In the data rows, zero lies at 4.5, halfway between 4 and 5.
Some points, one per row:
(0, 1, 1, 2, 5, 0, 7, 5, 5, 1, 1, 5, 5, 4)
(2, 4, 4, 5, 4, 4, 3, 5, 5, 4, 6, 6, 4, 6)
(4, 4, 5, 5, 4, 6, 2, 5, 2, 3, 6, 6, 4, 7)
(3, 4, 3, 5, 5, 3, 5, 5, 3, 4, 6, 4, 4, 4)
(6, 7, 6, 4, 7, 5, 4, 4, 3, 8, 5, 2, 4, 4)
(3, 5, 5, 5, 4, 4, 3, 4, 4, 3, 4, 6, 5, 6)
(2, 1, 2, 3, 6, 0, 6, 6, 4, 3, 2, 2, 5, 4)
(6, 6, 5, 4, 7, 4, 5, 4, 3, 9, 6, 3, 5, 5)
(3, 1, 2, 4, 5, 0, 7, 7, 4, 2, 3, 4, 4, 5)
(2, 1, 0, 3, 5, 0, 8, 5, 5, 0, 0, 4, 5, 6)
(6, 7, 5, 5, 8, 5, 5, 3, 4, 9, 6, 4, 6, 3)
(7, 7, 6, 4, 7, 5, 5, 4, 4, 9, 6, 3, 5, 4)
(7, 5, 6, 6, 5, 6, 4, 3, 1, 7, 7, 4, 4, 3)
(3, 4, 4, 6, 4, 5, 2, 5, 2, 4, 5, 5, 4, 6)
(5, 6, 5, 6, 5, 6, 3, 3, 0, 6, 6, 4, 4, 4)
(8, 5, 8, 5, 5, 7, 6, 4, 6, 6, 5, 4, 4, 3)
(7, 6, 6, 5, 7, 5, 5, 4, 3, 9, 6, 4, 5, 4)
(7, 6, 6, 4, 3, 9, 6, 3, 9, 6, 4, 4, 3, 4)
(7, 7, 6, 6, 7, 4, 4, 4, 5, 8, 5, 4, 6, 5)
(1, 5, 3, 4, 4, 4, 3, 5, 8, 4, 4, 8, 4, 5)
(6, 5, 5, 4, 1, 9, 6, 2, 9, 4, 4, 3, 3, 5)
(2, 3, 2, 3, 5, 0, 6, 6, 3, 2, 2, 4, 4, 4)
(1, 5, 4, 6, 4, 3, 3, 5, 7, 2, 5, 7, 4, 7)
(7, 6, 6, 4, 0, 9, 6, 2, 9, 4, 4, 3, 3, 4)
(9, 6, 8, 3, 5, 7, 6, 5, 8, 7, 4, 1, 5, 4)
(2, 0, 2, 1, 5, 0, 8, 7, 6, 2, 2, 3, 5, 6)
(6, 5, 6, 4, 1, 9, 5, 4, 9, 2, 4, 4, 4, 4)
(7, 5, 6, 6, 5, 8, 3, 2, 1, 6, 7, 3, 5, 2)
(6, 6, 6, 4, 0, 9, 5, 3, 9, 4, 2, 4, 4, 3)
(1, 2, 2, 3, 5, 0, 6, 6, 5, 1, 1, 4, 5, 5)
(6, 7, 5, 5, 6, 4, 4, 5, 1, 7, 6, 4, 4, 5)
(5, 5, 4, 8, 5, 7, 2, 4, 1, 6, 8, 6, 4, 4)
(5, 5, 6, 6, 4, 6, 3, 4, 2, 4, 7, 5, 4, 3)
(6, 5, 5, 6, 4, 6, 2, 3, 0, 6, 6, 3, 6, 3)
(1, 7, 5, 5, 4, 4, 3, 6, 6, 2, 4, 5, 4, 6)
(5, 6, 6, 4, 0, 9, 5, 2, 9, 4, 4, 4, 3, 3)
(3, 5, 5, 6, 4, 5, 3, 4, 3, 4, 5, 6, 5, 6)
(4, 4, 5, 6, 4, 5, 3, 5, 3, 4, 5, 6, 6, 6)
(4, 4, 5, 6, 4, 5, 3, 5, 4, 3, 5, 6, 5, 6)
(9, 5, 8, 3, 5, 7, 7, 5, 7, 7, 4, 3, 5, 3)
(4, 4, 4, 5, 4, 7, 3, 4, 2, 4, 6, 5, 5, 3)
(5, 6, 5, 4, 2, 8, 6, 3, 9, 4, 3, 5, 5, 4)
(8, 5, 8, 3, 3, 6, 7, 5, 9, 6, 5, 2, 4, 4)
(9, 5, 9, 3, 5, 8, 6, 5, 7, 7, 6, 2, 4, 3)
(6, 5, 4, 5, 5, 5, 4, 4, 2, 5, 6, 5, 5, 3)
(5, 3, 3, 5, 4, 4, 1, 5, 2, 3, 6, 7, 5, 6)
(1, 5, 4, 5, 5, 3, 4, 6, 6, 3, 4, 8, 5, 5)
(3, 4, 5, 5, 4, 5, 2, 5, 3, 4, 5, 6, 5, 6)
Here are 12 more points, each followed by its number:
(3, 4, 2, 5, 4, 3, 5, 5, 4, 3, 3, 7, 5, 4) 0
(6, 6, 5, 5, 7, 6, 4, 3, 3, 7, 6, 4, 6, 3) 1
(8, 6, 5, 6, 7, 5, 4, 5, 3, 9, 6, 3, 4, 3) 2
(1, 1, 1, 2, 6, 0, 7, 6, 4, 2, 1, 5, 5, 4) 3
(3, 5, 4, 5, 4, 6, 3, 5, 4, 4, 4, 5, 4, 6) 4
(2, 4, 3, 4, 5, 2, 5, 6, 6, 2, 3, 7, 5, 5) 5
(7, 7, 5, 6, 8, 5, 4, 3, 3, 9, 7, 3, 6, 4) 6
(5, 6, 4, 5, 6, 4, 3, 4, 2, 8, 6, 4, 4, 5) 7
(3, 4, 5, 5, 3, 4, 3, 5, 3, 3, 5, 6, 4, 6) 8
(4, 2, 2, 2, 6, 0, 6, 6, 5, 3, 2, 3, 4, 4) 9
(2, 3, 5, 4, 4, 6, 2, 6, 2, 4, 4, 5, 5, 7) 10
(1, 6, 4, 5, 4, 3, 3, 5, 5, 3, 5, 7, 4, 5) 11
Which of these numbered points is nearest to each point below, ignoring the 3 directions in which the first points spread most? Its number follows each.
(7, 7, 7, 4, 3, 9, 6, 2, 9, 5, 4, 4, 5, 3) > 1
(3, 4, 3, 6, 5, 5, 2, 5, 2, 4, 5, 5, 4, 6) > 4
(4, 4, 4, 4, 5, 5, 4, 4, 1, 4, 4, 4, 5, 4) > 3
(5, 4, 5, 7, 5, 8, 3, 3, 0, 5, 6, 4, 5, 3) > 3
(5, 6, 6, 4, 2, 9, 5, 3, 9, 4, 4, 4, 4, 4) > 1
(6, 7, 5, 5, 6, 6, 5, 3, 6, 7, 5, 4, 5, 3) > 6
(4, 4, 6, 5, 4, 5, 4, 6, 4, 4, 6, 6, 4, 6) > 8
(3, 4, 5, 5, 4, 4, 4, 4, 3, 5, 5, 5, 4, 6) > 8
(4, 2, 2, 4, 6, 0, 6, 5, 4, 2, 3, 2, 4, 5) > 9
(4, 5, 3, 6, 5, 5, 4, 5, 2, 4, 7, 5, 4, 5) > 2
(6, 6, 6, 5, 2, 8, 5, 3, 9, 5, 3, 4, 5, 3) > 1
Here are 12 other points, each followed by its number:
(1, 5, 4, 4, 3, 4, 3, 6, 6, 3, 4, 8, 5, 6) 0
(3, 5, 1, 3, 4, 3, 6, 6, 5, 2, 3, 6, 5, 5) 1
(4, 5, 4, 6, 5, 6, 4, 4, 2, 5, 7, 5, 4, 5) 2
(2, 5, 4, 4, 5, 3, 4, 5, 5, 4, 6, 5, 4, 6) 3
(5, 4, 5, 4, 5, 6, 3, 5, 4, 6, 6, 6, 5, 5) 4
(2, 0, 1, 3, 5, 0, 9, 7, 5, 1, 1, 4, 4, 5) 5
(6, 4, 6, 6, 5, 8, 4, 3, 1, 5, 6, 4, 4, 2) 6
(8, 5, 9, 3, 4, 6, 7, 5, 9, 7, 5, 2, 5, 4) 7
(2, 2, 2, 2, 4, 0, 6, 6, 6, 2, 2, 3, 4, 4) 8
(7, 6, 6, 3, 0, 9, 6, 4, 9, 2, 3, 4, 4, 4) 9
(4, 5, 4, 6, 5, 6, 4, 4, 2, 5, 7, 4, 4, 5) 10
(7, 7, 5, 3, 0, 9, 5, 3, 9, 4, 2, 4, 3, 5) 11
Which of these numbered points is nearest to each point below, ignoring the 3 directions in which the first points spread most? Its number follows each.
(6, 4, 5, 4, 6, 2, 5, 5, 3, 7, 5, 3, 4, 4) > 8
(4, 5, 5, 7, 4, 8, 3, 3, 0, 6, 7, 4, 5, 4) > 10
(5, 5, 4, 5, 6, 4, 5, 5, 2, 8, 6, 4, 5, 5) > 2
(1, 1, 0, 3, 6, 0, 7, 5, 5, 1, 1, 3, 5, 6) > 10
(5, 3, 4, 8, 5, 6, 3, 3, 1, 6, 7, 4, 5, 4) > 5
(9, 6, 9, 4, 5, 7, 6, 4, 7, 7, 5, 2, 6, 3) > 7
(7, 8, 6, 3, 8, 4, 5, 4, 4, 9, 6, 2, 5, 4) > 3
(2, 4, 5, 6, 4, 4, 2, 6, 4, 3, 5, 7, 5, 6) > 7
(9, 5, 9, 3, 6, 7, 5, 4, 7, 7, 5, 2, 5, 5) > 7
(3, 2, 1, 2, 6, 0, 6, 6, 5, 3, 1, 3, 5, 5) > 11
(6, 6, 6, 5, 7, 3, 3, 4, 2, 8, 5, 3, 5, 3) > 8
